In the rows, 128 means zero.
One turn moves every row onto another: examples first, then more rows asked:
Z_260: [144  93 101 133 157 126 145 150 122 130 118 142 135  96 148 120 106 151]
Z_882: [145 100 147 138 139  97 125 120 155 130 128 121 115 124 168 130 131 138]
Z_60: [117 129 148 127 138 132 104 115  83 115 134 132 101 133 136 120 104 124]
Z_650: [129  97  90 132 141 116 171 128 126 134 103 166 121 130 145 122 118 160]
Z_507: [122 117 108 146 156 122 153 127  77 127 112 120 156 135 105 131 143 131]
Z_748: [143 120 100 145 155 148 151 137 109  84 144 133 117  94 115 141 139 129]
Z_873: [152 134 145 162 134 116 154 109 127 116 148 124 100 148 132 169 151 144]
Z_151: [141 105  74 132 116 131 170 107 124 114 134 136 111 110 114 121 133 137]
Z_962: [157 116 155 152 165 109 120 130 140 113 139 122 119 133 155 160 132 149]
Z_330: [126  94  92 132 168 118 124 116 111 104 104 129 159 142 117 124 144 142]
Z_867: [126 106 121 133 114 137  98 103 121 117 116 153 100 155 159 111 107 148]
Z_51: [131 129 138 101 162 131 121 129 129  86 120 124 138 153 165 110 135 160]
Z_719: [141 111 127 131 138 138  84 115 109 114 128 141 113 148 150 124  92 155]
Z_377: [147 120 128 117 142 147 122 133 139  98 118 128 143 154 177 108 129 174]
Z_296: [119 126 142 129 152 128  98 117  93 110 121 153 105 158 145 131 101 146]
Z_631: [132 158 136 118 119 141 169 113  93 109 142 105 122 152 127 118 144 142]
Z_413: [135  88  87 159 133 147 129 125 127 106 101 137 154 135 139 117 161 142]
Z_147: [126 124 161 141 159  95 143 114 135 108 130 130 102 138 148 149 149 127]
Z_969: [150 125 150 144 137 107 135 111 130 113 154 101 105 117 133 148 140 120]
Z_902: [123 118 108 161 135 137 162 132  79 133 112 122 152 130 114 128 152 126]
Z_546: [117 138 138 151 105 150 128 107  88 114 131 147  86 151 138 126 126 127]
Z_866: [149 110 142 156 134 105 145 116 152 132 121 144 109 156 167 150 140 160]
Z_322: [147 119 122 125 110 152 141 129 140 116 117 127 137 153 179  99 135 169]
Z_893: [131 143 144 151 129 151 112 121  76 111 142 135  99 143 129 140 112 134]
Z_487: [139 123 121 153  90 162 113 107 104 118 139 134  94 140 142 119 116 136]
Z_62: [148 149 125 132  98 157 168 121 105 122 141 107 126 153 141 117 140 157]
Z_956: [129 110 101 173 122 151 161 135  94 129 108 128 151 130 128 124 161 130]
Z_341: [128 124  91 146 141 139 176 114 114  88 129 157 104 127 112 143 152 137]
Z_107: [112 113 116 132 166 129 157 141 113  94 118 148 113  94 137 119 140 118]
Z_542: [133 142 142  97 162 130 127 124 110  85 134 107 136 143 141 114 132 148]
Z_490: [132  87  86 143 154 133 119 119 127  98 100 137 159 142 130 121 153 147]
Z_503: [123 107 101 133 169 115 136 120  91 116 110 121 159 139 106 130 139 136]
Z_397: [131  98  92 172 121 157 147 132 114 116 101 137 151 133 137 119 166 136]
Z_590: [142 119 118 156 106 158 108 107 112 113 127 158  98 164 151 131 115 160]
Z_108: [170 109 130 162 115 119 138 114 148 138 147 114 113 134 152 150 132 152]
Z_922: [146 136 122 137  97 158 163 124 124 123 125 126 128 162 164 111 141 169]
Z_298: [133 158 143 109 151 134 148 120  94  92 144 107 130 152 126 127 139 147]
Z_870: [158 105  74 146 133 136 167 121 122 125 128 150 125 129 124 143 118 171]
Z_567: [131 112 115 146 183 133 152 157 110 105 113 161 130 113 146 142 125 152]
Z_331: [140 118 137 149 108 105 160  98 142 134 137 121  95 140 145 139 150 130]

Z_490 goes to Z_413
Z_542 goes to Z_51
Z_590 goes to Z_487
Now find these:
Z_650 goes to Z_870
Z_962 goes to Z_882

